Each named move below is a turn or a mirror, shown by a few rows before and after it. Which moves, in which order, take the first row of each later pair to the second? The first pair is answered.
move C:
[ 13   5   1 -13 -20   4 -12  18  -5  -3  10 -12  23] -> [ 15   0   7 -11 -11   6  -3  25  -6   4   6  -6  27]
[ 20 -33 -20   6  -2 -46   1  12  -5  43  15  -1   6] -> [ 15 -35 -30  -2 -23 -36 -32  -4   6  18  29 -16  -5]
[  8  24  -9   9  17 -23  -1 -20 -12  41  12   6  28] -> [  1  25 -17   2  -2 -14 -29 -41  -2  19  21 -11  18]
[ 25   1 -14  10 -30 -23 -20  -2   6 -12 -14 -18  27] -> [ 27   0  -7  16 -14 -27   0  12  -3   4 -22  -9  36]
move U:
[ -8  25  29 -33   7   3 -12 -13  -1  10 -18  24 -53] -> [-16  57  18 -22  11  18   9 -25 -16 -17 -11  23 -10]
[  7  15  -5  24  33 -25  24 -19  -8   3   4  18 -13] -> [ 12   7  -6  26  28 -30  19 -13 -10  10   5  18 -13]
[ -3 -12  18  24  15  11  31  32  19  36  13 -22 -21] -> [-13  -1  22  19  16  27  32  25  21  27   4 -20 -33]
move T:
[ 27  21  -9  -3 -18   3 -15  12  -9 -21  10 -12  59] -> [ 28   6 -23 -17 -25 -19 -54 -13 -11  -3  13 -13  28]
[ 19  -9  13 -17 -25   3 -16  21 -10  22   2   0  25] -> [ 21  -9  11 -14 -20   1 -16  17 -12  26   2   2  20]
[-12  -2 -15 -10   7  21  20 -21 -23  -3  -4  44  15] -> [-11 -21  -6  -9 -24  34   9 -10  10 -34  17  15   7]
[-42  -8   4  11  19  20  15  -5  -3   9   7  12  -1] -> [-42 -18   3   6   3  23   0  -3   9  -4  18   4 -13]
move S:
[ 22   4  -3 -24 -16 -13 -39 -13  -5   4   1  -3   5] -> [ -9 -11   2  18  34  -9  11 -15  12  -2 -14   0 -22]
[  7 -14  14 -34 -31  23 -53   9   2  10   6  -1 -47] -> [-20 -27  20   2  17  24  -1  14  21   6 -12   2 -71]
[ 11 -11  -3  -5  -5 -16  -6  11  -8  11   4   0  34] -> [ -4 -21 -18   7   9 -27  -6 -14  -2  13  -1  -3   6]

Between the rows of a pair lie two moves.
[-13  11  18  12   9   7  78  10  -4  10 -36  11   3] -> [ 21  29   1 -35 -58   5   7  -2 -28   7  -4   2  38]
S T
[  0   1 -30   9 -19 -18  13  -1   4   8  16 -23  32] -> [ -7 -29 -23  13  -8 -25  11   6  17  19  12 -23  -3]
S U
[ 18   8 -25  13  11 -13   1 -10 -47  34   5  17  47] -> [ 22 -19  -2  25 -12  15  17  31 -12  -6  26  -9  56]
T C
[ 16  -6   7 -10 -10  23 -11  24   6   8  -5  -4   3] -> [ -9   3 -13   0   4  22 -15 -20   9 -12  -5 -10 -13]
S U
[ -9  19 -26   0  25 -30  -3 -35 -23  44 -14  22 -13] -> [-10  18   5  18  -9  33  35   9  18 -48  20 -18  29]
T C
[ -9 -43  10  12 -22 -64  -2  36  -4  -2  15 -14  -5] -> [-29 -36  19  -5 -20 -32 -24  14  15 -17   1 -10 -59]
C U
[ -9  35 -31  22   4 -19  40 -16 -18  19  -2  -9  38] -> [ -4  17 -26   5 -45  -6   5   0  10 -20  26 -43  35]
S T
[ -3  23  32 -25 -29  27 -11  12  23  -6 -17  -9 -13] -> [  0   6  29 -23 -27   9 -13  15  24  19 -21  -4 -29]
C T
[-14   2  -9  -6   3  13  10 -20  22 -30 -12 -18 -16] -> [ -9   4 -26  -6   3 -11  -5 -37  11 -13  -4 -15  -7]
U T
[  8 -21 -12  -3  -6 -23 -23 -32   7  20 -12   7 -24] -> [  2   4  25   4  15  24  29   6   3   5 -33  22  -5]
U S
[  9  10   7 -14  -3   9 -20 -11 -13  28 -10  16  -9] -> [ -5  15   3   0  17  16   1 -23  -6  21 -17  16 -14]
U S
[-17   7  13   4  31 -17  15   2  11   8 -19   6 -15] -> [-24  25  -5   1  15  -5  -3 -25  11 -28   0  -7  -1]
C U
[ -1  20 -13 -19  10 -11  14 -25 -19   6 -11  -2  27] -> [  6   2 -19 -19  -3 -29   1 -26 -14  12   3 -12  27]
C U
[ -8  -2   5 -21 -13   9 -36  -3  10   8  -5  -2 -56] -> [-15  -6  24 -10   0  30  -4  15  22  -6 -12  -1 -52]
S C
[ -3  16  35  -3  28  27  39  31  -1  13 -27  31 -13] -> [-14  24   9 -18 -26  39 -20 -19  16 -52   6  -9 -12]
U C
[-13 -17   2  17 -20  -3 -37   9  52 -52  12   7  -4] -> [ -7 -20  21  33  10   2  11  48  47 -33  -5  23  12]
S C
[-12 -24 -34  26  18 -30   0 -33   7  -5  19 -12  -4] -> [ 14 -42  -7   3 -19 -22 -21  11  22   3  30 -18 -14]
S T
[ 38  15  12 -18  -9 -32  12  40 -44  62  -9  28  69] -> [ 26 -14   7 -57 -67 -16 -86   1   5  28   3  -6 -22]
U C
